Each path below is one point turned by a fixed rotation once a step. After each direction that follows a path, write how fast that rotation turns it, in degrees each step (0 if it stays still).
Each turn is a multiple of 5 degrees from 10 to 175, or 0.
Each row of a path follows its step; steps can be skipped.
Path 1:
step 7: [ 1.08  0.87  1.53  1.99  0.27  0.75  0.51 -0.63 -3.53 -1.95  0.47  2.95
 -1.92 -2.28  0.19 -3.63  2.15  1.73 -0.98  0.23 -2.99  1.56 -0.91  0.03
  0.38 -0.41 -0.56 -0.76  2.79  2.53 -0.04 -0.42  1.14  0.80 -0.66 -1.98
  0.89  0.34  1.19 -0.42 -3.15 -0.07  0.02  1.94 -0.48  1.57 -0.95 -3.18
 -1.77  1.27  1.52 -2.48  1.74 -0.51 -0.21 -1.34 -0.95 -0.18]
step 8: [ 0.28 -0.25 -2.43  0.46 -1.54 -0.26  0.93  0.45 -1.51  0.14 -2.55 -1.25
 -0.13 -1.49 -1.09  0.51 -0.61  0.51  0.06 -1.61 -1.18  2.19 -0.27  1.83
 -0.78  1.00 -0.22  0.59  1.31 -0.30  2.49 -2.15  1.26  0.19 -1.51 -0.30
  0.11  1.68  0.85 -0.95  3.46 -0.55  2.27  3.41  2.22  3.64  1.63 -1.94
 -1.92  2.21 -0.62 -3.08 -1.25  0.92 -2.21  1.97 -2.08  0.10]
step 21: [ 1.44 -0.83  2.97 -0.48 -1.30 -0.56 -1.42 -1.63 -2.26  1.31  1.89 -2.53
  0.45 -0.15 -0.64  0.01  1.26 -0.43  0.63  0.01  0.18 -0.76 -0.61  2.16
 -2.36  1.44 -0.40 -0.79 -0.90  3.63 -3.03 -0.77 -3.03 -0.76 -1.33  0.68
 -1.09  0.37 -2.20  0.94  0.59  0.88 -1.16 -1.37  2.08  0.66  0.51  3.27
 -1.84  0.40 -0.34 -1.56  1.13 -1.18 -2.66  4.30  0.83  1.04]
step 22: [-3.64  0.86 -1.67 -1.13 -0.15  0.24  0.02 -0.56 -2.95  3.28  3.39  2.25
 -0.88  1.68  2.44 -1.22  0.34  0.54 -1.65 -1.20  1.07 -1.27 -2.23  0.81
  0.12  0.95  3.46 -1.02 -1.46  1.99 -0.09 -1.70  0.31 -0.47 -1.23 -0.08
 -0.90 -0.89 -3.32  0.67  1.59 -0.58  0.81 -2.53 -0.53  0.93  0.83  0.07
  0.54 -1.01  2.97  1.00  0.42  1.78 -2.34 -0.40  0.01  0.02]
step 27: [ 2.20 -0.35 -2.55  1.13  1.05  0.88  1.68  0.39  0.85  0.52  0.21 -0.18
  3.86 -1.14  2.52  0.18  1.57 -0.94 -3.05 -1.28  4.05 -0.54  0.81 -0.54
  2.63  0.76 -0.67 -0.30  1.05  2.01  0.47  1.11  0.54  1.42  0.76 -1.25
  0.38 -0.97  1.09 -0.42  0.45 -0.25 -1.07 -1.32  1.06  1.85 -2.82 -1.58
 -0.73 -4.01 -0.94 -1.10 -1.04  1.60  0.90  0.19 -3.05 -1.65]
step 30: [-0.99  0.54  0.71 -1.07  2.10  0.53  2.34 -1.74 -2.27  0.70  1.70  1.44
  1.49  0.31  0.67  0.05  2.20  2.31  2.69  0.44  1.02  1.04  2.04  1.56
 -3.14  1.06 -0.10 -0.89 -0.66  2.52 -0.79  0.30 -1.80  1.63 -0.25 -4.09
 -3.52 -0.19 -0.73  1.61 -1.60 -1.21  0.45  0.06 -0.09 -0.60  0.86 -0.23
  2.13  1.76 -0.04 -0.11 -3.59  1.00 -1.00 -1.83 -1.63  0.40]
step 31: [-2.91 -1.46 -1.33  0.45  1.86 -0.83  0.58 -1.80 -1.22 -0.15  1.27 -0.82
  1.65 -1.64 -0.68  2.91 -1.02 -2.60  0.25 -2.03  1.62 -1.68  1.09 -1.52
 -2.61  1.22  2.72 -1.43 -1.57  1.99  0.88  0.39 -0.16 -1.27  2.86  1.01
 -0.36  1.69 -1.29  0.07  1.67 -1.94  1.39  1.48  1.27 -1.36 -0.86 -3.03
  1.72  1.52 -0.46  0.26 -1.53 -1.65 -0.13  1.86 -1.15  2.98]
step 38: [ 2.20  0.70  2.44 -0.82  0.14  2.36 -0.39 -0.98  1.52  0.78 -1.00  1.91
  2.35 -1.87  1.08 -2.49  1.45  1.67 -2.80  0.22 -0.50  0.96 -1.81  0.34
 -3.42  1.31  1.54 -0.41 -2.62 -0.38 -1.61 -0.12  1.24  1.54 -0.96 -3.25
 -1.28 -1.34 -0.93 -0.83  1.78 -1.19 -0.10  0.90 -0.54  2.19  2.01 -2.72
 -1.47  1.17  2.53 -1.42  0.60 -1.41  0.94  0.75 -1.94  1.20]
step 47: [ 0.10 -1.66 -2.90  2.12  3.03  0.20 -1.43  2.47 -0.61  0.85 -1.11  0.49
  1.84 -1.73  0.25 -0.52  0.92 -0.38  2.42 -1.80 -0.59 -0.39  1.62  3.44
 -0.13  0.68  2.82  0.28 -1.05 -0.18  1.08  2.01  0.78  0.64 -1.76 -0.47
  2.09 -0.73 -0.16  0.30 -3.07  0.53  1.52  0.67  1.45  1.45  3.72 -2.94
  0.50  0.27  0.65 -2.11  1.47 -2.05 -2.61 -0.50  0.29  1.11]
Speeds:
[ 0.41  0.33  0.68  0.20  0.39 -0.67 -0.21  0.01  0.56  0.26 -0.06 -0.07
  0.53  0.00  0.15  0.72  0.06  0.36  0.06 -0.67  0.02  0.50  0.42  0.11
  0.00  0.15 -0.12 -0.04 -0.41 -0.19 -0.09  0.62  0.03  0.67  0.11  0.14
  0.12  1.20 -0.31 -0.31 -0.06 -0.03  0.78 -0.18 -0.53 -0.13 -0.44 -0.01
  0.24  0.45  0.12  1.33 -0.35 -0.73 -0.17 -0.39  0.58  0.16] -> 20
[-0.49  0.22  0.36  0.11 -0.04 -0.10 -0.35  0.42  0.96 -0.63 -0.58 -0.32
  0.22  0.10 -0.42 -0.66  0.74  0.57 -0.13  0.29  0.63 -0.74  0.21  0.29
  0.13  0.37  0.57  0.36  0.15 -0.60  0.41  0.55  0.10  0.37 -0.03  0.05
  0.49 -0.60 -0.16  0.44 -0.32  0.03  0.09  0.35 -1.07 -0.28 -0.15  0.04
  0.25  0.09  0.07  0.10  0.83  0.23  0.62  0.67  0.00 -0.10] -> 80
[-0.02 -0.63  0.43  0.40 -0.29  0.43 -0.17  0.23 -0.19 -1.10 -0.34 -0.46
  0.28  0.25 -0.10 -0.45 -0.31 -0.20  0.23  0.25 -0.34  0.35 -0.19 -0.51
 -0.01 -0.89  0.72  0.13 -0.01  1.11 -0.67 -0.22  0.55  0.57 -0.27  0.07
 -0.51  0.40  0.09  0.17 -0.17 -0.11  0.14 -0.10 -0.22  0.52 -0.48  0.80
  0.03 -0.39 -0.27  0.44  0.25 -0.67  0.41  0.08 -0.61  0.07] -> 130
[ 0.46 -0.46 -0.92 -0.05 -0.22  0.34  0.20 -0.19  0.30 -0.41  0.27 -0.31
 -0.08 -0.38  0.51  0.53  0.33 -0.04  0.33 -0.06 -0.12 -0.50  0.23 -0.33
 -0.27 -0.32  0.13  0.39  0.45 -0.21 -0.79 -0.02 -0.91 -0.11  0.00  0.46
  1.05 -0.02 -0.64  0.23 -0.49  0.25  0.91 -0.33  0.01  1.20  0.35  0.21
 -0.05  0.23  0.38  0.27 -0.28  0.57  0.29  0.21  0.11 -0.08] -> 140
[ 0.53  0.52 -0.20  1.07  0.02 -0.44  0.45  0.12  0.31  0.04  0.10 -0.11
 -1.01  0.27 -0.25  0.10 -0.07 -0.86 -0.18  0.16  0.68 -0.36  0.37 -0.88
  0.18 -0.23  0.40 -0.40 -0.16  0.44  0.46 -0.17 -0.47 -0.02 -0.10 -0.15
  0.77 -0.58  0.28 -0.02  0.12 -0.21  0.00 -0.64 -0.28 -0.34 -0.75 -0.22
 -0.02  0.24  0.23  0.21  0.02 -0.18 -0.27 -0.71 -0.77  0.58] -> 85
[-0.58 -0.86  0.32 -0.50  0.23 -0.09 -0.04 -0.49  0.12  0.11 -0.25  0.29
  0.23 -0.43  0.31  0.36  0.11 -0.69 -0.73 -0.36  0.11  0.41  0.38 -0.33
  0.34  0.47 -0.28  0.24  0.37  0.12 -0.08 -0.16 -0.36  0.25  0.52 -0.22
 -0.43 -0.93 -0.99  0.17 -0.37 -1.13  0.07 -0.36 -0.29 -0.51  0.05  0.45
 -0.31  0.32 -0.74  0.35 -0.16  0.10 -0.03 -0.02 -0.74 -0.19] -> 10
[-0.11  0.39 -0.74  0.20 -0.11  0.24 -1.05  0.25 -0.16 -0.06  0.28  0.20
  0.83 -0.46 -0.16 -0.16 -0.22  0.64 -0.35 -0.31 -0.83 -0.19  0.51  0.48
  0.78 -0.49  0.01 -0.58  0.11  0.11 -0.15 -0.29 -0.36 -0.18  0.05  0.64
  0.05 -0.28  0.24  0.06 -0.42 -0.21  0.39  0.21  0.27 -0.39 -0.85 -1.07
  0.11  0.00 -0.50  0.10 -0.29  0.04  0.30  0.08 -0.69  0.61] -> 90
Path 2:
step 0: [-1.74 -0.27  0.45  0.09 -2.09  1.17  0.69  1.49 -1.47  0.52  0.71 -1.07
  2.99  1.87  2.06 -2.53 -0.17 -0.68  0.91 -0.52 -1.49 -3.64  0.45  0.30
  1.55  0.84 -1.15  2.66 -1.43 -1.97  1.34  0.63 -1.96  0.16  0.83  0.72
  0.82 -0.25  0.69 -1.61 -0.69  0.61 -0.82  0.76  2.86  1.99  2.60  4.95
  2.68 -0.08 -0.33  0.32  0.53 -3.57  2.84 -2.35 -0.11 -2.02]
step 1: [-1.19 -0.64 -1.63 -1.81  0.44 -2.16 -0.89  1.65 -3.09 -0.43  0.31  1.53
  0.25  1.43 -3.46 -3.40 -1.94  0.55  0.52  0.04  3.48 -0.93 -0.06  0.26
  0.55  0.16  1.50  1.28  3.26  1.02  1.65  0.86 -3.36  1.61 -1.85  1.36
  0.25 -2.53 -1.02 -0.46 -2.63 -0.34  2.79 -2.46  1.87 -0.55  1.66 -0.02
  0.74  0.19  1.63 -1.71  0.40 -2.23 -0.10 -2.70 -0.50 -2.19]
step 8: [-0.14 -1.48  3.44 -1.63 -1.34  0.80 -0.15  2.39  0.42 -3.40  1.10 -0.84
 -1.81  2.92 -2.84  0.95  1.03  2.08  2.79  1.00  1.44 -1.38  0.98  0.60
 -0.35 -0.76  0.58 -1.31  3.82  0.45  1.71 -1.16  1.24  0.20  2.42  3.17
  0.06  0.97 -2.86  1.27 -0.80 -1.59 -0.92  0.72  2.13 -0.31  0.60  1.60
  1.11  0.56  1.67 -2.79  2.26 -1.53  0.73 -2.51  0.69  0.64]
step 11: [ 0.11 -1.22  0.66 -1.89 -0.78  2.68 -2.08  0.26  0.90 -1.71  1.44 -0.64
  2.08  3.59  0.15  0.46  1.16 -0.48  1.85  1.40  2.38 -0.64 -0.49 -2.76
  0.21 -0.39 -0.49 -0.76  1.09 -2.58  0.71  0.69 -1.94  1.95 -1.62 -1.13
 -0.79  1.17 -1.49 -1.76 -3.23 -0.25 -0.34  0.06 -1.23  1.06  2.72  1.57
 -0.45  2.51  1.83 -1.91 -0.07 -2.82  3.88  1.88 -0.12 -3.84]
step 12: [-0.55 -0.19  0.42  3.35 -1.69 -2.09  0.94  2.39 -0.30  2.26  0.60 -1.36
  0.82  0.85 -0.72 -2.25  0.36 -1.11  0.38  0.13  3.21 -1.06 -0.09  2.58
  2.66  0.26  0.30  0.67 -1.08 -3.93  1.28 -0.74  0.65  2.61 -1.68  1.71
 -0.20  0.81 -1.54  0.95 -0.97  0.57  3.33 -0.33  2.27  1.22  2.12  1.78
 -0.54  3.18  1.83 -1.35 -2.76 -0.13 -1.05 -0.77  2.35 -2.97]
step 21: [ 1.99 -0.42 -0.56  2.91 -1.18  1.17 -0.14  0.03 -1.92 -1.32  2.78 -0.29
  0.63  2.42 -0.44 -0.19 -0.61 -1.61 -0.12  0.65  3.11 -1.76  2.26  0.67
  0.78  0.65  0.10  1.35 -0.86 -3.79  1.31  0.55  4.63  2.28  0.83  0.21
 -0.38  2.97 -2.38  0.38  1.18 -1.21  1.85 -0.34  2.75  2.99  0.65 -0.66
 -2.07  2.76  1.03 -1.06 -0.82 -1.49  0.09 -1.34  2.59 -0.71]
step 30: [-0.65 -1.62  0.89  0.01  0.41 -0.39 -0.41 -0.85 -0.60 -1.48  0.87 -0.62
  1.16  1.34 -0.15 -0.36  0.02  0.05 -0.17  0.03  1.43 -1.55  0.58 -0.19
  0.83  1.69  1.48  2.91  0.61 -5.00  0.04  0.95  2.43  1.14 -0.76  0.71
  0.35 -0.60 -0.59 -1.04 -0.44 -2.22  1.83  0.51  4.39  1.54  1.77  3.46
 -1.07  4.28  2.15 -1.95  1.16 -0.63  0.34  2.34  3.69 -2.85]
step 31: [-2.13 -0.05 -0.70  0.20 -1.54 -2.17 -1.15  1.86 -1.00  1.64 -1.56 -0.91
 -0.26  2.52 -1.88 -2.85  1.01 -1.65  0.76  0.00 -0.22 -0.50 -0.11 -1.63
  0.27  0.09 -0.02  0.40  2.06  0.75  1.29 -3.65 -1.08 -0.86  0.99  2.52
  1.14  2.09 -0.37 -1.41  0.35 -0.15  2.02 -0.32  3.48  0.96 -2.29  1.62
 -3.89  3.12  1.79 -1.71 -3.12 -1.13  0.28 -3.42  1.18 -0.82]
step 47: [-1.92 -4.56  1.92  0.63 -0.20 -1.35 -2.34  2.72 -0.97  0.38 -0.03  1.01
 -0.12  1.68  0.08 -2.59  0.58 -1.38  0.71  2.75  2.06 -1.18  1.11 -2.85
  0.31  0.38 -0.93 -0.49  0.41 -2.12 -0.42 -2.34 -1.27  2.78  1.57  1.35
 -0.26  0.57  0.36 -3.75 -1.50  0.41  1.51  0.10  0.72  2.53 -1.28  0.89
  0.47  2.02  1.51 -1.04 -0.55 -0.45  4.17 -1.41  2.01 -1.14]
Speeds:
[-0.44  0.15 -0.78  0.23  0.17 -0.10 -0.16  0.63  0.02 -0.51  0.24 -0.47
 -0.70 -0.43 -0.15  0.85 -0.13  0.40 -0.62  0.12  0.09 -0.54 -0.82 -0.31
  0.11 -0.62  0.65  0.00 -0.35 -0.43  0.27  0.12 -0.64  0.24 -0.15 -0.56
  0.31 -0.67 -0.22 -0.23 -0.39 -0.35 -0.44 -0.35 -0.13 -0.14 -0.09  0.70
 -0.17  0.63  0.82  0.77  0.18  0.36 -0.34 -0.21  0.02  0.13] -> 135
[-0.48 -0.14 -0.76  0.13 -0.49 -0.61  0.05  0.25 -0.58  0.75  0.08 -0.59
  0.31  0.00  0.01  0.08 -0.07  0.50 -0.14  0.79  0.08 -0.59  0.09  0.00
  0.26 -0.10 -0.03  0.08 -0.45  0.06 -0.21 -0.90  0.90 -0.01  0.40 -0.58
 -0.61  0.05  0.56  0.32 -0.53  0.19  0.97  0.66 -0.06  0.71  0.01 -0.07
  0.69  0.22 -0.27 -0.10  0.42  0.05 -0.20 -0.28  0.09  0.55] -> 155
[ 0.71  0.32 -0.08 -0.32  0.72 -0.28  0.40  0.95  0.70 -0.71 -0.09  0.24
  0.26  0.37  0.51 -0.63  0.23  0.31  0.59  0.44  0.07 -0.50  0.29  0.13
 -0.28  0.71 -0.13  0.31 -0.22  0.94  0.22 -0.54 -0.15  0.26  0.11 -0.10
  0.17 -0.03 -0.12  0.15  0.05 -0.01 -0.69  0.33  0.26 -0.26  0.51  0.18
  0.76 -0.17  0.22  0.69  0.55  0.18 -0.51 -0.10 -0.52  0.52] -> 40
[ 0.00 -0.15  0.73 -0.21 -0.03 -0.02 -0.53 -0.54 -1.09  0.01  0.30  0.20
 -0.24 -0.56  0.12  0.08  0.74 -0.10  0.40  0.20  0.32 -0.13 -0.27 -0.16
 -0.26 -0.11 -0.51  0.03 -0.13 -0.05  0.40  0.84 -0.28  0.05 -0.10  0.07
 -0.28 -0.27  0.03 -0.25 -0.29  0.66 -0.77  0.12 -0.16  0.28  0.05 -0.10
  1.09  0.21 -0.13 -0.31  0.66 -0.21 -0.80 -1.19 -0.15 -0.46] -> 40
[ 0.54 -0.53 -0.14  0.30  0.57 -0.15  0.46 -0.39 -0.43 -0.72  0.20  0.17
  0.29  0.06 -0.54 -0.19 -0.62  0.95 -0.42 -0.27 -0.42  0.26 -0.28  0.22
 -0.05 -0.44  0.05 -0.56  0.39  0.33  0.64  0.10  0.78 -0.68  0.48  0.21
  0.49  0.31  0.03  0.48  0.33 -0.12  0.19  0.18 -0.29 -0.04  0.02 -0.39
 -0.21  0.65  0.20  0.52 -0.09 -0.73 -0.02 -1.11 -0.50 -0.01] -> 60
[ 0.33  0.44 -0.14 -0.09  0.23  0.04 -0.09 -0.05 -0.07  0.26  0.35  0.55
  0.13 -0.29  0.45  0.08 -0.09  0.17  0.34 -0.79  0.48  0.00  0.47 -0.28
  0.33 -0.34 -0.39  0.06 -0.23 -0.32 -0.72 -0.46 -0.38  0.31  0.25  0.19
  0.75  0.46 -0.18  0.92 -0.64  0.08 -0.27 -0.29  0.19  0.05 -0.63  0.03
 -0.18  0.69 -0.68  0.06  0.06  1.01  0.80 -1.05  0.14  0.50] -> 135
